In the data rows, the value 128 means zero.
Here are some points:
[125 135 116 113 119 126 111 120 125 139 119 114 122 112 111 120 115 121
 117 132 118 111 126 128 123 134 119 138 113 121 118 114]
[134 115 124 125 127 141  62 126 143 119 108  57 141  93 116 137 123 126
 127 116 128 125 120 124 124 120 131 117 127 124  79 122]
[152 145 111 124 113 163 163 109 182 142 153 165 202 154 144 215 108 148
 112 149 114 133 167 122 112 131 213 147 117 195 162 108]
[171 109 152 122 131 165 124 152 152 111 154 131 138 123 122 128 164 166
 140 110 124 120 112 121 133 113 120 108 122 114 141 160]
[133 108 162 135 216 128 125 129 121 129 125 122 115 130 131 114 118 129
 205 108 192 131 108 174 152 167 114 110 157 112 122 129]
[129 124 113  97 112 136  93 116 144 118 107  93 148  93  94 148 115 119
 114 132 107  96 139 118 115 117 150 120  99 146  99 116]
[101 145 119 107 116 112  91 116 123 129  91  90 133  98 102 143 116  93
 118 151 114 106 151 119 118 122 148 137 110 152  89 118]
[115 114 118 208 131 118 186 112 121 116 122 152 123 221 243 123 113 117
 125 112 142 242 115 116 114 115 120 114 169 116 135 115]
[112 142  93 126 112 114 127 104 116 137 116 122 118 128 131 123  89 114
 105 142 118 129 138 129 120 133 129 138 121 135 120  87]
[166 127 127 140 138 135  84 116 119 125 207 153 110  75 132 110 116 193
 132 126 142 133 121 118 116 122 110 128 143 115 190 123]
[107 112 137 143 142 105 103 131 101 114 109 100 105 118 130 104 127 108
 139 109 145 138 110 174 181 107 106 109 145 106 106 128]
[142 113 113 136 109 133 153 109 127 113 154 156 123 144 139 119 110 149
 106 114 127 137 113 114 112 111 116 112 134 116 157 111]
[141 115 121 136 127 134 129 126 128 117 146 135 121 125 127 121 124 145
 122 116 133 132 116 123 123 120 119 114 137 116 143 122]
[126 121  69 115  94 118 204  99 117 112 160 202 118 193 176 120  77 142
  90 125  79 153 126 112 112 112 124 116  78 125 185  66]
[122 116 112 118 111 128 120 114 132 115 119 119 134 123 122 136 111 120
 113 119 110 120 122 115 114 113 133 113 113 129 118 112]
[209 135 119 110 107 183 194 124 158 129 244 229 141 158 132 131 126 229
 111 125 106 118 116 121 119 123 124 135 104 117 247 127]
[117 123 132 121 130 117 114 127 120 124 113 113 119 114 117 121 129 115
 133 122 127 119 120 124 124 124 119 123 123 120 114 132]
[124 124 127 202 132 117 204 114 111 116 137 186 110 216 232 110 115 128
 131 123 143 234 114 114 112 115 110 119 166 110 159 121]
[114 119 128 136 127 114 127 129 115 119 118 122 116 131 133 116 130 116
 126 119 131 137 119 123 127 120 119 121 133 121 120 130]
[106 167 255 146 255 107 111 125 110 201 106 107 109 120 135 113 132 106
 255 151 190 144 139 154 134 182 120 193 153 130 107 175]
[121 133 126 116 131 117 126 113 119 131 124 129 122 125 120 125 114 123
 130 135 127 117 134 123 117 126 130 133 121 133 128 118]
[147 128  68  62  80 129 194 112 120 119 194 209 117 174 145 118 106 169
  68 127  99 100 126 112 110 115 118 123  82 124 210  88]
[145 116 106  93 102 139 106 112 140 115 134 113 144 101  97 141 110 139
 105 118  99  94 120 115 114 116 133 117  93 128 121 110]
[141 128  88 112 116 152 113 108 159 118 121 113 165 113 114 165 110 130
 111 135 115 112 144 116 112 116 162 123 111 154 117  83]
[138 110 147 167 143 132 176 141 125 117 149 167 119 181 178 113 147 143
 145 110 147 173 107 124 132 121 110 111 156 108 159 148]
[ 24 133 129 128 126  72 130 119 118 118 104 125 136 130 132 141 124  42
 128 139 120 131 143 116 118 115 144 125 122 144 128 127]
[114 129 103 125 120 114 117 115 117 128 113 117 118 122 124 121  93 114
 115 131 123 126 129 123 123 125 123 130 124 128 112  88]
[135 113 115 131 121 130  34 119 130 120 137 113 128  35 135 131 113 133
 119 111 124 127 114 125 122 124 130 116 126 122 127 113]
[117 151 117 116 117 115 115 125 120 153 116 115 121 116 114 124 119 115
 117 142 116 115 126 138 133 145  74 153 115  80 114 116]
[151 151 111 117 112 149 152 115 155 147 166 164 173 139 129 197 109 159
 111 176 111 123 205 136 124 147 217 142 111 222 169 109]
[123 121 121 123 123 122 118 119 120 119 122 118 117 119 120 113 119 122
 123 119 123 123 118 120 118 119 112 119 125 115 120 119]
[124 119 122 119 120 119 145 121 118 119 130 144 116 133 124 116 121 126
 122 121 119 122 121 118 120 118 118 117 116 119 137 121]
[121 118 140 113 120 130 144 140 134 128 113 127 135 143 130 132 142 117
 128 119 116 118 119 137 139 131 127 122 112 122 118 145]
[109 186 221 125 148 112 105 255 117 142 112 103 126 108 111 136 255 110
 169 197 141 115 187 131 168 129 147 162 134 166 111 255]
[116 117 118 167 123 117 174 118 120 118 117 134 119 209 203 119 116 115
 120 118 126 194 116 119 119 119 120 118 128 116 120 118]
[162 116 113 118 114 158 136 111 148 115 158 142 140 137 143 132 110 160
 112 115 112 136 117 115 113 114 126 113 110 120 153 112]
[112 135 135 111 124 113 114 174 114 163 115 114 114 111 112 116 157 114
 129 123 117 110 118 175 179 171 116 150 113 117 115 144]
[126 116 118 125 120 130 117 124 132 115 122 118 134 121 122 132 122 122
 120 119 122 124 123 122 125 121 131 115 125 128 117 122]
[147 112 159 126 160 164 124 114 173 110 126 121 174 122 120 165 124 135
 166 117 151 122 125 110 109 111 150 110 138 135 122 142]
[121 114 166 181 207 120 118 123 117 114 118 116 114 125 134 114 131 121
 191 114 218 155 115 116 116 114 113 114 209 114 116 147]
[122 160 118 106 117 123  87 136 122 151 116  99 120  85  87 119 128 120
 114 158 115  96 141 157 153 145 119 156 114 123 110 120]
[116 124 113 152 124 123 116 111 129 128 109 116 131 118 119 124 111 110
 110 125 163 130 125 129 117 136 123 120 180 124 113 112]
[120 119 144 178 155 115 150 146 113 128 132 144 111 158 162 111 145 125
 150 114 168 172 111 135 142 133 109 122 178 110 140 145]
[109 114 116 221 178 109 147 122 110 114 120 131 111 161 181 114 130 113
 152 116 210 203 117 115 118 114 119 113 225 122 124 108]
[114 114 203 146 183 115 114 152 120 121 110 109 119 119 126 116 180 110
 196 114 174 134 114 117 127 117 114 119 161 113 109 198]
[122 113 127 111 119 122 123 150 122 111 121 124 123 120 114 127 147 122
 120 115 113 111 120 125 140 115 128 112 113 124 122 135]
[142 243 123 109 117 133 119 163 122 255 141 129 114 111 109 109 140 143
 122 156 115 108 117 216 186 255 109 255 110 111 137 130]
[122 188 120 130 134 115 124 112 110 126 141 132 113 123 124 125 112 134
 128 232 135 126 246 116 115 117 162 149 133 217 140 113]
[159 128 121 114 113 159 132 147 147 119 141 132 135 131 126 123 141 151
 114 131 108 120 130 135 143 124 120 121 109 123 134 130]
[137 119 129 123 126 148 142 117 155 117 123 135 150 142 135 140 121 126
 129 119 121 129 123 116 116 115 133 118 120 128 128 126]
[113 172 118 111 119 114 110 122 116 155 111 112 123 112 112 132 118 112
 118 174 114 113 168 133 126 143 144 165 114 158 110 118]
[117 125 120 120 124 120 113  98 122 122 115 113 124 115 117 127 109 115
 122 127 123 119 130 105  98 115 129 123 122 129 112 115]
[ 58 121 160 126 147  65 114 140  91 119 117 114 109 114 116 117 155  90
 156 124 144 119 124 122 130 119 123 120 133 126 120 160]
[111 170 126 120 122 110 118 152 113 171 114 117 114 121 122 122 142 113
 125 186 122 121 180 161 159 167 134 173 121 140 117 135]
[143 112 125 122 122 132 149 152 123 128 161 159 117 136 129 114 143 152
 123 109 119 124 108 146 153 138 111 119 120 109 163 133]
[123 145 123 127 129 135 138 114   0 137 126 130   0 131 124 113 115 130
 127 145 129 120 137 122 117 129 142 145 129 145 130 119]
[129 255 119 108 113 119 129 136 114 254 140 135 111 123 115 108 127 137
 116 255 110 110 192 169 151 204 113 255 107 132 140 123]
[136 144 191 109 127 147 109 178 165 215 117 110 180 111 112 184 117 124
 186 136 115 109 145 227 235 237 179 176 106 163 112 111]
[125 118 172 204 189 128 141 118 128 112 123 131 126 154 172 122 148 122
 179 121 204 188 121 110 107 110 119 115 214 119 123 167]
[130 114 119 119 120 126 122 108 122 111 131 127 118 121 118 116 110 130
 119 113 120 119 114 112 110 114 114 112 118 114 130 113]
[135 131 129 114 118 132 117 143 130 130 133 123 123 115 111 124 138 136
 125 139 142 111 145 134 138 131 133 127 138 144 129 134]
[ 97 128 124 120 120  92 115 151  90 150 106 113  87 119 121  88 143 103
 120 113 120 119 103 154 153 153  89 139 117  94 111 133]
[118 123 127 116 122 118 115 131 120 121 117 113 119 114 113 120 129 118
 124 124 119 114 123 125 126 124 123 124 117 124 116 129]
[102 152 121 130 127 106 115 114 114 130 104 108  94 121 125  74 114 102
 124 163 127 128 160 120 117 124  96 139 129 134 103 117]
[124 119 115 119 110 123 125 133 123 118 124 122 125 127 126 131 128 126
 110 122 111 123 128 128 132 124 137 118 112 135 123 121]
[135 115 157 109 141 134 112 115 142 129 136 122 154 110 107 165 123 137
 152 120 134 108 133 133 119 142 168 118 120 155 130 143]
[124 142 113 153 117 116 167 118 111 145 146 166 110 165 163 109 114 136
 114 132 123 161 123 130 122 138 113 148 133 117 155 114]
[109  99 138 111 130 111 178 131 117 115 121 159 121 182 169 123 136 115
 136 103 115 141 126 120 124 117 128 115 100 126 138 137]
[116 117 165 137 179 118 115 121 118 116 118 115 118 117 118 116 130 117
 176 117 175 122 117 116 117 116 118 116 158 116 116 147]
[133 113 114 119 120 130 119 108 129 114 127 122 123 120 119 119 109 132
 118 113 120 118 114 113 112 112 118 114 120 116 124 111]
[114 122 120 167 124 113 157 129 115 123 123 143 117 168 175 118 126 117
 119 124 134 175 122 126 128 124 122 121 152 124 132 122]
[167 112 163 121 144 173 122 131 171 109 138 124 158 121 122 144 150 152
 155 111 133 121 117 111 117 111 131 109 125 122 128 163]
[110 137 162 139 154 109 118 158 113 136 109 112 115 123 127 120 163 109
 159 134 149 132 133 139 147 137 123 136 144 129 111 166]
[117 148 149 122 129 114 122 186 113 164 119 118 111 123 123 110 178 118
 138 137 127 122 124 172 181 169 110 156 122 115 119 163]
[122 121 110 165 138 125 114 133 125 126 115 110 117 124 137 109 124 119
 122 115 159 151 113 131 133 128 106 123 170 110 112 113]
[126 118 133 121 126 121 122 138 118 124 128 124 116 122 121 112 137 128
 130 116 124 122 115 129 134 126 112 120 121 112 128 135]
[117 125 172 117 141 115 116 159 116 118 116 116 118 116 116 118 176 115
 155 115 129 115 116 125 137 121 118 125 122 117 115 180]
[105 144 143 150 255 107 125 141 108 184 104 114 107 142 147 110 127 105
 220 136 255 142 126 197 168 208 112 159 210 116 109 125]
[133 116 126  74 123 130 120 124 123 121 138 129 120 106  88 116 126 137
 127 110 109  76 115 122 122 122 116 121  88 116 135 125]
[109 135 165 147 162 109 123 150 109 137 112 118 112 129 135 114 159 111
 164 130 157 140 128 138 143 137 117 136 155 124 113 163]
[124 133 117 123 131 121 122 117 118 134 130 127 119 118 117 120 115 127
 123 134 132 118 131 128 122 132 124 135 128 128 130 114]
[119 124 130 118 127 119 113 129 120 122 116 113 119 115 116 118 131 117
 129 124 124 117 124 125 126 124 119 124 119 121 114 132]
[110 110 128 147 138 108 125 114 106 113 105 105 102 135 139 102 116 110
 134 110 143 144 107 113 113 113 102 112 147 106  97 123]
[110 130 130 123 125 107 124 165 111 150 113 119 118 132 134 132 148 110
 128 137 123 129 149 174 174 165 147 135 121 154 117 137]
[231 129 113 145 111 149 114 129 121 124 173 113 115 121 125 120 126 255
 110 135 114 136 144 123 125 122 134 130 133 146 126 118]
[ 88 151 119 114 120  90 104 119  96 150  90  98 104 109 112 114 117  88
 119 154 119 112 148 135 126 146 128 149 117 140  93 119]
[131 128 121 110 140 126 125  90 123 132 134 130 128 121 115 136 123 132
 128 128 126 112 136 138  95 133 143 128 113 142 133 125]
16 more points follow, each with its number after it:
[123 124 168 111 132 118 133 133 118 119 137 138 122 127 118 127 156 128
 148 129 122 114 132 124 126 121 132 120 115 135 141 173] 0
[118 134 129 117 124 120 128 115 123 124 120 126 127 127 124 130 119 119
 130 134 120 120 134 117 115 120 133 129 117 134 124 125] 1
[127  78 121  80 106 122 130 125 119 115 133 135 115 123 110 116 125 132
 118 122  89  93 112 121 124 119 115  79  75 114 136 126] 2
[112 129 161 158 165 108 132 143 110 138 115 126 110 138 143 111 150 114
 163 126 166 151 122 137 139 138 115 133 167 116 122 155] 3
[124  90 154 160 174 121 120  94 122  85 119 117 118 123 130 114 111 122
 168 100 178 146 107  90  87  88 112  87 174 111 118 134] 4
[114 141 143 125 123 110 147 136 109 116 139 157 111 137 131 116 151 123
 133 158 120 129 160 113 120 111 129 126 120 146 154 151] 5
[122 117 110 124 115 124 121 125 127 126 124 122 133 124 128 134 117 124
 112 118 114 126 121 130 129 128 133 120 120 126 124 113] 6
[121 122 125 122 118 125 134 165 128 123 121 129 130 135 134 132 153 118
 119 122 114 129 122 140 156 128 129 121 116 127 123 138] 7
[144 127 118 135 123 125 117 119 123 124 145 128 125 116 122 134 116 153
 118 145 127 128 157 119 118 118 149 131 134 162 143 117] 8
[131 145 119 134 115 170  84 107 220 124 112 110 255  92 135 255 175 113
 115 170 123 134 202 116 115 120 255 133 128 243 111 170] 9
[171 120 132 119 136 152 146 122 133 124 197 172 124 128 117 117 123 189
 136 117 130 115 115 125 124 125 115 124 125 111 191 125] 10
[112 144 128 118 120 112 113 169 113 168 113 112 112 117 117 113 153 113
 123 130 119 116 122 176 177 175 115 156 117 117 113 138] 11
[198 116 123 129 136 183 121 126 158 123 189 139 138 116 116 124 124 202
 130 112 136 119 111 125 125 125 117 118 134 113 166 124] 12
[121  86 171 141 169 119 117 120 116  88 122 119 113 118 122 113 142 121
 173  88 163 129  94  95 102  89 109  87 154 104 122 159] 13
[118 111  84 182 110 120 164  68 122 111 122 147 124 180 187 125  77 116
  91 113 135 192 118  94  78 103 125 111 165 122 131  85] 14
[255 116 126  99 128 255 119 119 230 126 212 139 198 111 110 172 116 248
 131 121 117 106 127 138 127 141 152 115 103 136 171 121] 15
Which two of these numbered points are nearest to each point below, looking only along the 3 directions in which the first points spread most? Their numbers follow each, nearest first.
[ 89 106 117 145 126 111 146 111 113 109 132 141 112 150 149 108 113  92
 122 105 132 149 100 113 113 111 106 108 139 101 134 113] > 4 13
[120 149 115  86 109 121 112 117 120 147 122 116 123 107 100 135 114 120
 115 151 100  90 157 127 123 136 150 153  89 159 118 112] > 9 8
[132 120 109 186 122 123 218 110 119 121 158 200 121 223 220 127 105 141
 114 122 134 207 127 122 117 120 133 119 162 131 177 106] > 14 10
[119 135 121 133 122 114 158 128 112 145 133 152 110 154 150 110 124 126
 121 124 123 141 117 137 132 144 110 142 126 113 144 121] > 5 10
[116 113 115 158 120 115 243 113 118 115 136 201 120 255 234 123 114 122
 116 114 129 191 119 117 115 115 125 113 140 123 164 115] > 14 10
[117 149 111  92 101 121 116 114 128 134 120 119 140 114 109 152 114 119
 107 150  92 101 152 120 118 124 156 143  88 156 119 113] > 9 8
[145 124 135 115 127 130 174 123 121 124 179 190 117 153 133 112 126 164
 134 120 121 122 117 122 121 124 113 124 118 114 192 132] > 10 12
[119 137 102 112  88 116 132 135 113 141 127 133 113 129 125 112 131 125
  88 132  95 120 124 139 139 140 116 141 104 120 129 121] > 8 6
[122 129 116 117 116 124 110 126 126 139 116 111 126 112 112 124 120 120
 117 122 117 115 118 138 131 140 121 135 116 119 115 115] > 1 6
[117 136 141 108 125 126 121 122 150 116 118 125 184 117 113 216 129 118
 137 167 113 110 212 115 117 116 232 120 109 238 121 136] > 9 8
[184 129  99 113  62 153 169 109 134 124 216 195 121 140  71 118 111 205
  77 125  70  52 123 117 113 120 115 128  85 116 209 112] > 15 12
[123 148 108 190 122 123 123 108 124 120 123 119 133 136 155 145 108 125
 114 172 141 177 187 115 110 118 166 132 174 185 121 108] > 5 7
[146 151 117 132 119 132 117 121 122 119 140 116 122 125 132 123 121 150
 119 165 120 135 162 114 117 115 131 132 124 143 123 118] > 8 1
[122 117 141 113 121 122 117 138 123 111 124 123 122 113 112 122 154 123
 129 122 118 112 128 113 121 113 127 114 114 128 125 150] > 1 6
[116 141  88 121 102 113 131 127 115 141 121 129 114 132 129 117 113 119
  91 138 109 125 133 135 131 137 123 141 113 127 126  95] > 8 6
[143 109 149 116 125 143 107 255 146 153 120 107 143 109 110 132 225 136
 131 109 123 111 108 255 255 255 119 118 119 110 111 182] > 11 0
[150 135 134 110 116 162 131 149 161 124 134 133 153 126 118 140 151 140
 124 128 110 113 119 122 134 118 127 132 105 119 133 145] > 8 1
[113 162 120 118 119 111 112 147 113 177 113 111 114 113 117 115 134 111
 119 147 117 117 134 165 157 170 118 170 118 127 112 126] > 11 9
[113 143 120 146 125 109 148 121 110 140 122 138 108 153 152 109 121 116
 120 139 127 151 128 129 123 135 115 142 136 120 131 119] > 5 7
[132 130 171 115 156 125 122 126 119 122 141 130 118 115 113 120 129 140
 173 134 137 113 134 122 121 121 124 124 122 130 139 144] > 0 7
[117 119 120 197 126 117 133 117 120 118 117 121 119 157 189 117 116 117
 124 118 143 206 116 119 118 119 117 119 176 118 116 118] > 4 14
[117 117 123 199 150 119 120 116 120 117 116 115 117 129 147 118 117 117
 132 118 177 176 117 118 118 116 116 120 199 117 117 121] > 4 13
[149 123 116 122 115 130 205 115 119 114 240 255 115 160 144 114 115 182
 115 126 114 134 127 116 116 114 118 116 116 123 255 115] > 10 15
[159 154 141 122 153 133 131 108 116 158 153 134 110 128 121 110 110 167
 158 130 141 119 116 120 110 135 109 167 129 111 140 123] > 5 7
[128 122 122 127 122 120 158 140 116 140 149 161 113 149 140 112 130 137
 122 114 121 132 110 145 144 145 109 132 121 107 158 126] > 5 10
[119 113 126 241 147 122 148 113 123 114 115 130 122 173 201 119 113 117
 134 114 179 231 113 115 113 114 116 114 218 114 120 118] > 4 14
[115  88 164 118 142 110 121 165 110 101 117 121 104 120 119  98 174 117
 151  86 133 117  85 129 149 114  93  92 125  86 121 172] > 13 4
[117  86 173 127 155 115 119 146 114  91 122 119 111 118 120 108 166 120
 165  85 146 121  87 109 126  97 101  88 135  92 122 174] > 13 4
[152  99 111 131 119 161 138 114 169 109 151 144 165 134 132 153 109 151
 114  99 123 133 105 114 114 114 135 102 128 121 149 110] > 12 10
[110 109 120 148 133 113 136 112 109 112  93 134 107 142 145 105 113  99
 128 106 138 148 105 113 112 112 103 111 145 102 113 116] > 4 13
[124 122 117 130 117 128 126 146 132 133 118 122 131 131 135 126 134 121
 115 121 117 134 122 150 153 143 124 124 124 123 120 123] > 7 0
[125 127 118 126 128 123 133 116 129 119 147 142 139 123 118 152 116 133
 124 129 132 120 137 120 118 119 159 121 133 153 148 117] > 8 6
[144 105 113 120 115 138 149 110 132 100 155 153 124 141 132 120 110 150
 114 108 114 124 113 109 110 104 117 100 114 114 158 112] > 12 10
[115 126 152 169 164 111 140 143 110 133 123 135 110 147 152 111 142 118
 158 119 170 163 116 138 140 135 111 130 176 113 130 148] > 3 0
[115 155 105 113 129 120 108 255 129 130 107 111 138 106 108 151 255 108
  93 178 128 111 193 184 255 140 172 137 124 189 110 214] > 11 9
[132 166 127 124  70 144 110 125 146 151 113 108 144 112 116 137 125 119
  63 164 118 118 151 131 130 140 136 162 125 140 108 120] > 9 8
[134 120 118 123 115 138 130 128 137 108 126 126 134 131 128 129 129 129
 115 132 115 127 132 120 122 113 130 108 117 131 125 124] > 6 1
[123 108 195 141 174 121 121 182 119 123 125 121 120 122 125 118 194 124
 187 110 164 132 110 148 163 137 118 113 154 115 122 199] > 3 0
[121 154 117  91 117 121 104 123 120 149 120 110 120  94  88 120 119 122
 117 159 112  87 160 143 132 153 129 146 101 147 117 117] > 9 11
[125 129 127 103  89 120 127 144 117 140 134 132 116 126 119 112 138 131
 114 125  79 113 118 142 145 142 112 136  87 115 133 133] > 8 1
[109 139 118 165 142 110 146 110 112 123 120 137 115 153 157 121 111 113
 131 144 152 163 144 116 114 119 129 132 161 137 127 113] > 5 0
[121 122 111 213 177 120 189 106 123 121 139 170 127 204 213 129 105 127
 164 120 171 220 121 116 108 118 129 122 196 125 152 111] > 14 3
Now 16 new points, numbered from 0 again:
[125 179 110 163 111 124 141 112 124 135 119 125 123 166 187 130 107 123
 111 192 115 192 182 118 114 124 141 154 132 158 119 108] 0
[124 122 119 125 122 123 120 118 123 122 120 117 120 121 123 116 119 122
 121 116 122 125 112 121 120 119 114 121 123 112 118 121] 1
[119 111 130 146 134 117 145 104 114 112 127 138 114 147 151 114 111 122
 131 110 136 150 111 111 108 111 114 111 144 111 130 121] 2
[105 102 117 113 117 112 115 120 123 111 124 119 125 115 116 124 121 117
 117 103 114 114 110 118 118 114 121 106 113 116 120 120] 3
[120 121 123 115 122 124 113 110 127 111 116 112 129 113 114 131 114 118
 122 124 121 117 127 103 104 103 130 118 119 128 115 123] 4
[117 108 118 112 115 122 120 119 123 115 111 122 123 118 117 119 118 109
 115 103 113 115 104 120 121 118 114 112 111 108 121 117] 5
[112 118 165 118 132 113 117 203 113 133 113 116 114 119 117 114 202 114
 147 114 123 117 112 161 185 147 112 124 120 113 115 184] 6
[220 124 114  80  86 195 145 113 161 128 206 169 139 129 117 124 109 220
 112 119  52 103 116 124 118 126 119 128  48 115 190 110] 7
[125 111 136 129 139 130 122 126 132 114 123 123 130 122 124 128 129 124
 137 113 138 127 114 120 121 116 123 113 136 120 123 132] 8
[121 123 115 122 134 121 166 112 129 123 172 215 138 126 117 141 107 137
 126 126 133 117 127 123 119 125 138 123 127 132 213 107] 9
[114 120 146 153 156 118 122 116 127 115 111 115 134 130 139 140 126 112
 150 127 157 147 134 112 114 113 142 116 159 140 112 136] 10
[128 163 155 120 136 115 134 114 110 130 160 144 111 130 130 111 130 147
 146 160 127 124 141 114 111 119 112 149 120 123 159 150] 11
[131 116 137 123 128 129 120 138 125 120 128 123 119 122 123 116 140 129
 134 114 127 121 111 125 130 124 115 119 124 111 125 138] 12
[146 124 115 110 115 158 112 115 164 117 122 116 167 112 113 166 113 133
 113 132 112 112 140 117 114 114 161 120 112 152 118 112] 13
[148 118 129 130 122 152 133 122 146 114 130 125 137 139 139 131 125 138
 125 118 121 138 120 118 117 116 126 117 124 121 124 129] 14
[124 103 127 181 165 125 127  80 124  88 118 120 121 138 149 118  85 120
 149 111 180 165 112  89  84  84 116  96 187 114 118 104] 15
The same question for these:
[124 146 126 118 118 149 143 111 164 172 116 133 143 137 126 123 113 117
 121 130 116 121 124 124 113 144 120 167 118 120 120 119] > 11 0
[123 126 116  86  91 122 116 115 122 121 118 116 123 118 114 122 116 121
 113 124  62 106 125 120 117 120 123 125  62 123 119 114] > 13 4
[147 115 123 138 122 144 126 126 135 115 141 125 129 130 135 123 128 147
 122 117 125 139 116 119 122 116 120 114 133 119 133 126] > 14 1
[119 114 122 122 122 119 126 122 122 112 124 127 125 125 124 125 121 120
 122 118 121 121 120 125 127 115 125 112 121 123 126 121] > 1 12
[134 120 133 109 114 162 122 130 194 115 117 120 216 121 118 229 137 121
 122 131 110 114 156 120 124 117 224 115 108 195 117 140] > 13 4
[121 122 166 219 174 122 162 107 127 116 124 145 128 180 193 127 106 122
 170 120 191 211 121 111 107 113 125 119 213 121 134 135] > 15 2
[128 108 121 111 119 102 115 119 104 106 122 116 123 114 114 126 121 124
 120 110 116 113 118 114 117 110 125 102 113 122 117 122] > 3 5
[107 196 255 138 175 108 107 146 111 172 107 104 116 112 118 123 228 107
 240 179 151 130 158 129 125 145 132 193 147 143 105 255] > 6 10
[129 118 118 134 125 128 111 114 130 121 134 129 129  75  46 127 113 132
 123 113 127  91 110 122 118 123 119 120 127 110 134 115] > 4 5
[224 119 111  33 117 231 123 118 210 127 185 137 172 115 102 141 113 206
 111 116 101  69 115 129 128 130 126 123  45 120 161 110] > 7 13
[118 118 170 120 138 117 109 200 115 124 115 109 115 111 114 113 201 115
 148 118 133 116 116 155 178 137 112 117 127 115 112 192] > 6 10
[134 126 126 145 131 145 113 123 150 136 116 111 144 122 129 135 122 121
 128 119 138 139 114 133 126 136 126 132 145 118 111 121] > 12 8
[117 122 120 112 120 120 101 126 119 124 118 113 122  28  26 123 124 120
 117 123 114 122 123 127 127 127 125 125 114 124 119 122] > 4 13
[136 120 124 165 119 135 142 124 132 114 130 128 129 164 182 121 130 133
 121 118 121 184 111 111 117 110 104 116 138 100 125 129] > 2 14
[133 115 119 184 127 129 128 126 126 112 134 125 115 136 154 106 127 135
 120 118 144 174 118 118 123 113 106 111 173 114 129 123] > 2 10
[124 119 122 123 119 128 120 127 130 114 118 120 133 124 126 132 126 120
 118 125 119 126 130 120 121 115 134 117 121 133 118 124] > 1 4
[112 118 117 114 119 113 110 116 116 118 105 103 117 112 114 116 116 110
 119 118 117 114 116 118 117 117 116 119 115 117 103 117] > 4 3
[195 134 114 149 123 208 154 109 207 116 158 150 193 158 157 175 109 173
 118 142 130 155 147 111 110 113 157 124 139 151 150 111] > 9 0
[117 125 146 153 160 127 118 118  82 125 114 114  35 122 130  67 126 115
 155 124 165 141 120 120 119 122 105 126 161 118 112 136] > 10 8
[108 117 159 131 158 107 130 122 113 123 124 130 116 130 129 117 131 115
 163 114 151 130 111 121 119 122 114 121 139 112 128 147] > 10 8
[119 132 167 123 139 120 122 194 117 153 119 122 115 124 123 113 192 120
 155 121 133 121 113 169 181 160 111 142 127 109 122 180] > 6 11
[116 125 123 119 121 113 127 130 112 129 123 126 112 125 122 114 129 120
 122 122 123 121 121 132 133 131 116 128 121 118 127 125] > 12 1
[140 143  99 113 122 138 112 110 136 127 136 118 139 110 109 147  79 140
 117 155 120 112 162 122 123 124 159 135 116 164 126  76] > 13 4
[137 114 145  60 134 136 116 152 130 127 133 120 125 111 101 119 153 136
 138 112 122  61 111 137 146 133 116 121 116 113 126 150] > 4 1
[117 114 137 145 165 108 131 118 107 119 129 132 112 128 129 116 119 125
 155 112 168 131 112 123 123 123 119 116 159 117 132 124] > 10 8
[136 100 135 123 157 138 117 121 136 105 131 120 135 116 114 129 123 134
 152 100 148 114 108 114 117 109 124 101 134 115 127 124] > 8 1
[122 192 110 121 111 127 182 116 126 164 118 147 125 202 186 124 112 118
 110 173 110 147 149 126 119 139 127 191 111 135 127 110] > 0 11
[123 119 122 123 123 119 125 121 120 110 127 127 121 123 124 123 122 125
 123 122 122 121 125 114 118 111 125 114 121 126 129 123] > 1 5
[111 135 157 130 145 113 112 162 117 138 109 110 121 117 122 125 166 110
 153 135 142 123 135 145 153 141 129 137 137 132 109 164] > 6 10
[112 126 143 117 124 113 116 193 114 150 112 113 112 118 117 112 180 113
 130 120 119 119 116 175 188 164 112 136 118 112 112 159] > 6 11
[131 116 125 129 132 126 136 122 121 120 141 142 120 131 125 119 120 136
 130 115 135 126 116 123 124 122 116 117 133 116 142 121] > 14 12
[138 107 125  95 128 136  98 122 131 120 136 116 126  80  71 121 124 139
 124 119 125  78 117 122 120 122 118 111 114 115 128 126] > 4 3
[247 121 130 105 114 220 148 118 189 138 244 185 163 125 114 147 123 255
 124 114 105 110 118 124 118 132 134 132 101 125 223 127] > 7 9
[124 112 121 145 134 119 152 109 116 111 134 147 116 152 150 112 103 129
 130 111 135 146 113 113 111 111 113 109 138 114 142 107] > 2 14
[107 119 119 114 121 113 113 116 116 120 104 109 116 114 114 118 116 104
 120 117 118 114 116 118 118 117 117 119 118 115 107 117] > 4 5
[130 141 119 130 127 127 128 117 125 147 129 139 122 119 124 122 115 127
 123 135 130 128 152 132 125 141 118 146 134 149 136 115] > 11 12
[114 119 146 113 130 116 112 196 114 144 116 112 112 111 111 113 186 117
 137 117 124 112 117 172 185 159 115 129 117 117 115 162] > 6 12
[187 130 114 137 124 238 107 167 255 116 119 110 255  99  94 255 145 142
 119 143 129 116 162 110 133 116 224 123 132 193 112 122] > 13 4
[205 123 118 156 131 202 147 107 187 112 178 153 168 149 153 155 109 195
 125 130 140 157 141 113 109 111 149 115 149 147 162 114] > 9 0
[114 113 133 152 111 117 151 135 120 117 113 131 125 167 176 126 137 112
 124 106 107 173 104 124 129 122 126 114 123 115 119 137] > 2 14
[114 118 118 111 119 115 105 116 117 117 109 104 116 109 112 117 117 113
 120 117 115 114 117 117 117 117 118 117 114 117 105 118] > 4 3
[135 120 131 127 125 137 177 113 138 118 123 151 132 193 183 130 120 127
 127 106 119 154  95 111 111 115 129 122 115 111 130 129] > 2 9
